The same turns and mirrors carry the whole set onto itself and the rows of a family onto each other. Which other rows belong to the same family as each row named below? List them in the order they appear above.
These 27 rows form 9 families of 3 rows each.
q_527: [ 18 -23 -21  31  -2   5   7 -18 -31   9   3 -13   4 -23 -14 -16  18 -20
  18 -30  13  -2   8  -7]
q_662: [ 15  20 -12 -15  13  23 -15  -1  -7  32  30  14 -18  14  -8   7 -31  11
  39  12 -18  20 -16  -4]
q_201: [  5 -22  19  20  10  45   5 -15   7 -17  -3  34  18  25  -2  -8  -3 -11
 -21  23  29  23  -5   4]
q_943: [  0 -18 -16  14  -7   0  22   2   0  39 -10 -23   8 -26 -10   1  22  -4
  12 -15  22  15  18  39]
q_134: [-14  -9  19   6 -13  28  25   1 -16 -19 -16  23  31  34 -10  15  -6   7
  -2  18  11   6  -3  27]
q_237: [-20 -46 -19  21  -6  -6   6 -13 -10  26   6   4   6 -17 -23   7  -5 -19
  -8 -13  -1   5  26  33]
q_882: [ -3 -36 -27  10  -5   2   5 -16   4  25   5 -12  17 -26 -31 -16   4  17
  -2   6  -4  19  39 -15]
q_984: [  2 -27   9   6  18  26 -18 -17  -4   1   0  47  16  21   8  16 -23  -8
 -17  35   9  24 -14  11]
q_722: [-12 -28 -12  13   0   4  16  -5 -18  39  10 -36  -4  -9 -30   1  -3 -27
  -2 -22  -1   3  -3  20]
q_917: [ -1 -32  -9  19 -18  -2  12  -6   6  26  12 -15   0 -16 -32 -17  -1  -9
   2 -35  16   4  29   7]
q_303: [-30  -5  16  12 -10  53   5   8  -8   1 -12  41  18  17   0  12 -21 -27
 -18   4  10  13  -1  -6]
q_819: [ 25   5 -21  -1 -15   3 -29   8   2  29   8  39   4  -5  25 -24  -2   9
   9   7 -24  22  -2 -25]
q_786: [ 39   5  19 -16   3   1 -15 -21 -17   0  20   3 -18   5  10 -15 -13  17
  34  10  -5  12  -7 -18]
q_521: [ 34  19 -14 -17 -19  14 -24 -11   2  25  16   2  -2  -6  -9  -3  -3  24
  27  14  -3  11 -34 -22]
q_319: [-10 -23  -8  14  10  37   3   8  -9 -11   8  28  20  39  15  11  -8 -20
 -13  12  16  28 -15  31]
q_506: [ 27   6 -19  -4   3   3 -33 -17 -12  49  12  19 -18 -10 -11  -4 -11   1
  23   7 -32  31 -18   9]
q_150: [ 22  19  -4 -36 -15  29 -29  -1   8  19  21  -8 -12  -6   1   0 -10  17
   4   9  -8  37 -25   3]
q_971: [ 31  36  -3 -14  -8  25 -17   6 -15  22   1  10  -3   0   4  12 -12  22
  18  14  -4  -9 -36   0]
q_708: [-11 -10  29  17 -13  25   1  10  -1 -12 -18  41  22  35  19  10 -10  -7
   1  17  17   7   1   2]
q_50: [ -4 -10 -19  11  11  21  24 -18 -14  40  -3 -12   8  -9 -17  -3   8  14
   7 -46  14  18  21  27]
q_62: [  0 -23  11  24  -6  34  -9   7 -12 -42  -1  22  12  20   4  -4  -5 -20
  14  23  16  25  24   2]
q_568: [  0 -23  24  23  20  21   6 -14  -6   7 -30  23  18  12  21 -15  11  -2
 -26  30  -2  22  13  -1]
q_407: [ 25  21  -2 -23 -18  19 -13  -4   3  38   7  10  -7 -18 -14   0  -5   5
  27  30  -6  24 -35 -14]
q_706: [ -1 -19 -17  35  -6  11  18  -8 -10  25 -15 -27  10 -15 -27  -1  24   2
  17 -18  15  10  26  25]
q_351: [  4 -11 -25  14 -21  10  -4  15 -23  29 -12 -29  23  -7 -37   7   4   5
  21 -29  10   5   8  24]
q_707: [-11 -16  16   6  -2  28  14   8   3   4 -15  50  35  26   9  14 -15  -9
   5  19  34  20   0   4]
q_402: [ 41  27   0   3  -2  21 -27  -2   5  29  14  23 -32  -1   2 -22  -7   9
  28   6 -14  23 -11  -6]

Which other rows belong to the same family as q_568? q_882, q_819
Which other rows belong to the same family as q_917? q_201, q_402
Which other rows belong to the same family as q_708? q_521, q_706
Which other rows belong to the same family as q_527? q_786, q_62
Which other rows belong to the same family as q_407? q_943, q_707
Which other rows belong to the same family as q_150? q_303, q_50
Which other rows belong to the same family as q_971? q_134, q_351

The same turns and mirrors carry the whole set onto itself and the rows of a family onto each other. Which other rows belong to the same family as each row named below? List them in the order they appear above.
These 18 rows form 3 families of 6 rows each.
q_184: [-19 -50  -2 -20   3   0   7 -16   7  -6  14 -27  10  -3 -32 -12  32 -34
 -14  36  12 -59]
q_982: [ -9  -7 -11 -15 -31  -6 -14 -10 -25  -1  36  17 -15  -2 -50   4  -4  -2
  -1  34 -12 -55]
q_485: [-42 -17 -28  -8   4 -11 -23 -36  -2  -4  28  -6  -3 -39 -47 -10  17 -23
  -6  21  -2 -52]
q_918: [  2 -31  10 -12 -25 -28  -4 -23   0 -16 -16 -30 -36 -28 -38  15   8   1
 -28  -9 -19 -36]
q_436: [ 10 -53  22  19  -5 -11 -20 -45  17  -5  -4   0 -19  -7 -24  37 -17   0
 -27 -26 -12 -19]
q_678: [-35 -22  -7   8  23  10 -32 -27  15   3   6  32   9 -10 -17  34   7 -29
  15  -3  11 -16]
q_494: [ -1 -46  10   9  -1 -13  22  -2   5 -23  12 -30 -15   2 -25 -20  39  -3
 -20  12  14 -46]
q_281: [-13 -32   0 -44 -18 -29 -15 -32   4  -1 -10 -22  -1 -29 -41  16   9 -29
 -15  12 -20 -48]
q_168: [  2 -55   6   5   6   4 -32 -60  30  15 -11   4  10 -10 -31  31  -6 -34
 -17 -11  -7 -15]
q_142: [ 10 -29  -3 -16 -19 -25   7  -5 -18   0  44   4   8  18 -45 -19  12  -5
  -6  32  -9 -58]
q_806: [ 38 -31   9   2 -15 -11 -18 -26  10  23 -14  28   0  20 -40  19   5 -16
   5  -9 -13   3]
q_230: [-34  -4 -15  20  -3 -13 -12 -18 -10 -19  22  -6 -35 -37 -43 -10  20   6
  -7  -1   4 -40]
q_553: [  4 -57  20  26  26 -26  11 -14  16 -16  22   6   8  22  -6   4  15  -3
  -8 -19  10 -25]
q_647: [ 25 -37   3  22   2   9  -6 -13  10  19   9  33   9  34 -35  -4  23 -16
  11   5  13  -4]
q_334: [-31 -19   4  36  17   0 -22 -17   3 -19  23  28 -20  -9 -16  32  -2   5
   3 -16  10 -22]
q_211: [ -5 -55   3   4  34 -22  -6 -29  28   6  12  13  36  13 -15   2  21 -33
   4 -10   8 -19]
q_901: [ 13 -12 -12  24  -2   0 -28 -30   6  22  13  46  -4   7 -47   4   5  -9
  16  -7  -2   1]
q_866: [ 20 -35   1 -19 -39 -14  -9 -28 -15   6  24  -6  -8   3 -54  -2  -8  -8
 -22  29 -24 -54]

Which other rows belong to the same family as q_678? q_184, q_485, q_281, q_168, q_211
Which other rows belong to the same family as q_647? q_982, q_142, q_806, q_901, q_866

The same turns and mirrors carry the whole set onto itself and the rows of a family onto each other. Which other rows belong to the same family as each row named below? List them in the order they appear above.
These 32 rows form 4 families of 8 rows each.
q_839: [-16  61  10   1  20  19   9  23  26 -26  36  -3 -18   1  -7  -8   4 -29
 -24 -17  28 -11   4]
q_659: [-30   6  -2  16  15 -13   8  44   6 -21  22  10  28  23  -7  12  19 -21
 -25 -42  26   9   6]
q_704: [ 11 -20 -14  -2  -9   2  14   4 -11 -27   9  50  27  29  17  -7   8  -7
  -8  10   9  11  29]
q_465: [ 19  16 -17  15 -15  -5  -8  24  14 -32   2  44   3 -22  14 -17  23   6
 -37  22  -1   8  43]
q_936: [-20  41  -5   4  32  31 -20  38  16 -19  39   0   9 -21 -27  -2   8 -32
 -36   3  29  -8   8]
q_888: [  4  40  13  -9  13  13  -6  22  20 -35  40  -3 -21  -5 -28   3   2 -30
 -53  -7  22 -16   8]
q_356: [-10   5 -31   8  24  -5   5 -14  -1 -37   8  32  -3  -6  -6 -35 -38  18
 -11   1 -11  -6  10]
q_479: [  3  17   9   5  17  -1  22 -17  18 -23   4  21  -4  13  50 -12 -22  13
 -33  30   3  -1   6]
q_214: [  8 -16 -15   1  13  21  11  22   9 -23  25  34  31  37  17  -1 -13  19
 -23   5  -3  28  33]
q_276: [-10  22 -22  11  -1  -8  -4  22  11 -30   3  40  18 -35  30 -20   3   4
 -50  12 -19  16  37]
q_950: [ 11  15 -11  17   6  18  -8  25  24 -19   5  26  15 -12  27  -2   6  28
 -53  17 -23  22  37]
q_165: [-31  20   1  19   3  16 -15  49   7 -18  15   4  16 -21   9  10  30 -40
 -18  19 -11 -29   9]
q_330: [  7  -7 -23  17  28  20  10 -13  18 -27  17  19  -2   8   1 -12 -25  40
 -16   4 -19  -7  10]
q_831: [ -7 -12 -16  27  15 -16  20   3  22 -36  17  28  -8   9  23 -14 -28  29
  -7  16   2  -1  17]
q_410: [-36  11  -4  10  18  39 -12  27  -2  -7  30   3  34 -20  -3  19  25 -41
 -19  -2   4  -9  10]
q_548: [-16  13  16   4 -13  29 -16  26  -2 -20  19   2   5 -19  -2  28  28 -40
 -37  -4 -17  -6  26]
q_885: [-31  -2 -17  15  41   4  -3  30   8 -17  35   5  35  -8 -24  11  16 -22
 -34 -22  27 -16  -9]
q_340: [ -6  -7   1  11  -4   5  10  16   5 -24   8  33  13  23  43  -4 -19   8
  -8  29  -1  27  35]
q_245: [-11  -9 -20 -10   8  -6  11  15 -13 -29  13  48  40  24  22 -17 -19  -6
 -23   0   2  28  29]
q_122: [-11   1  14   1  19  10 -12 -11 -16 -20   5  -7  -1  12 -32  16  -5 -18
 -32 -19  -3 -23 -15]
q_93: [-23  24   5   1  44  27 -20   5 -10  -4  10  -6  24  -3 -23   6   2 -26
 -35  -4  19 -15 -19]
q_681: [  0  41  -8 -21  17  12  25 -16  15 -31  25  33   3  -7  38 -30 -19 -15
 -42  17   1  -4  14]
q_550: [-35  35  10  23  -4  20  -5  30   8 -11   8   0  10 -23  17  16  34 -30
 -24 -18 -11  -3  18]
q_899: [ 20  29  -3  -8  26  28  24  -9  34 -23  28  21   3  10  35 -12 -10  15
 -53  17  -2  -2  12]
q_754: [-15 -20  -5   7   6  -9   3  37   5 -34  38  11  18  12 -25  23  16 -26
 -38 -32  14  -7  12]
q_574: [-27  -8  -6  11  22 -15   2  53   4 -24  24  12  38  22  -3  10  19 -35
 -25  -3  20 -23  -8]
q_64: [-21  14   3  14  34  -1 -23  21 -11 -16  -5  -4  10  13 -26  -4  -5 -18
 -17   9   6 -35 -26]
q_404: [  5  22  -2  21   3 -12   0  25  28 -30   4  28  -6  -6  36 -15 -13  23
 -41  32   4  19  31]
q_654: [-27  25   9  17  26  10 -12   1 -12 -12  -5  -8  -1  15 -25   0  -7  -9
  -7 -29   6 -10 -15]
q_367: [ 16  -6 -25  15  12 -13  10 -17   7 -37   5  37 -10   1 -11 -25  -7  22
 -13   6   6 -21   6]
q_915: [-12  47   8  -5  24  17  -7  41  17 -27  31   0  -4   7 -10 -12   1 -41
 -25  23  26 -31  -4]
q_741: [ 29  33   3 -16   4  12  16 -21  10 -26   8  36  -5   6  29 -22   5  -9
 -40  28  14 -11  12]

Which other rows belong to the same family as q_741? q_704, q_465, q_888, q_548, q_122, q_754, q_367
Which other rows belong to the same family as q_404? q_936, q_479, q_831, q_410, q_885, q_340, q_93
Which other rows belong to the same family as q_64? q_214, q_950, q_165, q_330, q_899, q_574, q_915

The same turns and mirrors carry the whole set onto itself and the rows of a family onto each other. Which other rows belong to the same family as each row named below? List them in the order they appear above.
These 32 rows form 4 families of 8 rows each.
q_570: [ 36   4 -29  -9  -5  -7  -7 -34  -1  25 -20  -2 -18   2   9   0  -1  40
   9]
q_977: [  0  41 -31  -9   3  10   0 -15   1  24 -28 -13   6 -21  -2   2   3  53
  17]
q_884: [-16  47 -18  16   6   3   6  14  14  14 -43 -13   3  -2  -4  -5  13  26
  13]
q_759: [-21  31 -28  -7  16   9  -7  -5  15  26 -34 -25  13  -8  -5  -2  25  34
   6]
q_846: [ 13 -10   6 -43   1  28   1 -16 -23  -8   1  14   7   4 -27  30 -13 -21
   8]
q_372: [  5  49 -23   6   8   3   4  -1  -1  -5 -36  -3   5 -15  13   1  15  44
   7]
q_27: [  2  -6  -5 -22  -7  24  -6 -27 -17  -9   8  26  29 -14 -37  17 -17  -4
  30]
q_316: [  7  -8  13 -14  -7 -21  -1  -1  -8 -33 -10  40   3  11   1  -3 -21   0
   0]
q_838: [ 24 -25  -4 -29 -14  -1  -3 -36 -12   1  -6  22   8  -8  -7   1 -34   4
  -3]
q_822: [  3   7 -15  20   0 -15  -3   2  21  26 -39 -10 -19  28   0 -11  17  -1
   6]
q_809: [  1  39 -16 -14   6   5   4   8  -6  11 -41   1 -32  -2  11  24  11  45
   4]
q_400: [-11 -10  13 -44   6  21   0  -2 -13  -3   1  12   7  16 -33  27  -9 -27
  15]
q_964: [-29  33 -14  18  13  -1  -9 -16  22  25 -40 -21  -5  15   9   6  11  14
  14]
q_247: [-19  29 -18 -22  12   9  -2   7   5  32 -40 -14 -26   3  -1  22  19  35
   4]
q_192: [ -5  -7   6   4   1  19  17  -1   1 -38   6  35  18  14 -13   4 -19 -11
   5]
q_843: [-11  -4 -22 -24  11 -18 -19 -17  19  37 -15 -13 -11  21  -4  -4  19  32
  16]
q_137: [  8   1   3  -6  -3  17  -3 -12 -20 -37   0  35  27  -8 -23  15  -5 -12
  21]
q_782: [  4  27 -25 -20   8  16   0  -9  -4  28 -40 -12 -26  -8   6  25  16  41
  -4]
q_212: [-16 -27  -6 -28   5  29   5 -25   5  -2  19  17  26   5 -28   7 -18  -1
   9]
q_288: [-19 -15  -1 -18   6  22 -13 -17  -6  -6   3  14  35  -2 -41  13   4 -23
  21]
q_904: [  7  39 -22   6   3   2  -7 -38   1   8 -27  -7  -8  -5  22  12  -5  46
  18]
q_892: [ -5  33 -15  -2  10  12   5  12   3  18 -50  -9 -28   3   6  21  22  22
  -7]
q_31: [-25 -19   3  -2   3  25  11  -4  14  -8   4  17  23  18 -29   1 -14 -25
   7]
q_609: [-22 -34   3 -43   3 -11 -16 -19   7  14  -1  11  16  11 -20  -2 -13  -3
   2]
q_792: [  9   1  15 -37  -2  19   6   1 -25 -24   0  27   1  10 -22  28 -17 -17
  15]
q_658: [-19  25 -23  -6  14   2 -16 -38  13  30 -24 -22   0   2  11  11   7  39
  17]
q_467: [ 10 -15  -5 -14  -5  27  15 -26  -6 -24  16  32  19  -2 -15   8 -31   7
   9]
q_359: [ 19  21 -11   5   0 -29  -4   2   4  -9 -24  15 -22  21  19  -4  11  36
  13]
q_900: [-14   2   7   4  -4  16  -1   2  -7 -19  -7  27  26   4 -39   9  -7 -31
  27]
q_683: [ -8  47 -11  24   8  -7  -5 -13   9  -5 -37  -3 -10  12  24   8   6  28
  14]
q_671: [ -9 -22  10  -1  -7  -8   0   0   8   2 -25  13   7  17 -17  -9 -16 -37
  -8]
q_130: [  4  -4  15 -25   2  24   4   4 -17 -16  -9  17   3  15 -26  25  -7 -39
   6]

Which other rows belong to the same family as q_658? q_964, q_192, q_212, q_904, q_31, q_467, q_683
Which other rows belong to the same family as q_671? q_570, q_316, q_838, q_822, q_843, q_609, q_359

The same turns and mirrors carry the whole set onto itself and the rows of a family onto each other. Which other rows belong to the same family as each row named below? List them in the order they appear above.
These 18 rows form 3 families of 6 rows each.
q_398: [ 14 -40  33  12   9 -24 -13 -15  23   4  20  18  -8  33  26  16   0  19
  -3 -22 -16   5]
q_953: [ 15 -33 -32 -25  -8  10  14   1   5 -16 -11  14 -24  15 -17 -25   5  15
 -12  -8 -17  -2]
q_127: [  5 -14 -31  13   2  -6 -13   0  -7  18 -40  10 -34  15   4 -13 -28  -7
 -21   3 -24 -23]
q_283: [-22 -25  -1 -10  17  24 -36  19 -39  -3  -2  51  13  22   7  13  -3 -22
 -11  10  11   5]
q_36: [  1 -12 -31  15  10   8 -19   0   2  16 -13   6 -28  24   9 -10 -22 -14
 -24  -4 -33 -44]
q_141: [  2 -28 -37 -13   0  22   5   0  13 -19  -9   1 -32  28 -10 -11   9   3
 -15  -2 -32  13]
q_723: [-10 -17  -6  -9  15  13  -7   5 -15 -39  -5  54 -10  20  57  14 -32  -7
  -6  17  28 -12]
q_703: [-28 -23   8  -3  21  23 -31  17 -30  -1  -5  38  12  16   7  31  -5 -12
 -16  15  27  12]
q_61: [ 12 -19 -29   7  17  -9 -17  -8 -15  17 -25  -2 -40  13   4  -9 -21   7
 -28  -5 -26 -29]
q_226: [ -4 -13  11  21  17 -29  16 -51  -8 -18   9  27   3   1  15  32   2  -8
  -4  -6  -4  15]
q_600: [-39 -24  -9   2  26  13 -14  23 -26   6   1  48   1  23  13  18  -2 -35
 -12  22  15   7]
q_63: [-11 -27 -33 -25   7  27   8   4  15 -19 -15  18 -31  11  -9 -15   4   0
 -18  -4 -35  -1]
q_528: [ 19 -45  32  12  28 -23 -18  -8  25   1  19  28 -12  15  27  20   2  10
   0 -18  -3  19]
q_764: [  5 -15   4   9  15 -42  26 -35 -10  -3  21  15 -12  15   1  34  -4   2
 -12   3   3  20]
q_939: [ 15 -28  28  22  22 -15 -36 -16  19 -14  20  13 -10  17  29  32   4  13
   2 -20  -8  -3]
q_784: [-13 -28  -6  -2  10  26   0   6 -10 -32  -8  47  -6  19  46 -10 -34  -9
  -6  17  35 -18]
q_483: [ -6 -23   1  -7   8  17 -11  10  -7 -45 -23  58  -1  -1  36   9 -20   0
   6   8  32 -13]
q_256: [ 17 -13  10  17  19 -24  21 -50  -4 -14  18  19   1   0   1  29 -14  -6
  -9  -7  -7   8]

Which other rows belong to the same family as q_600? q_953, q_36, q_764, q_939, q_483
Which other rows belong to the same family as q_283? q_127, q_141, q_723, q_528, q_256

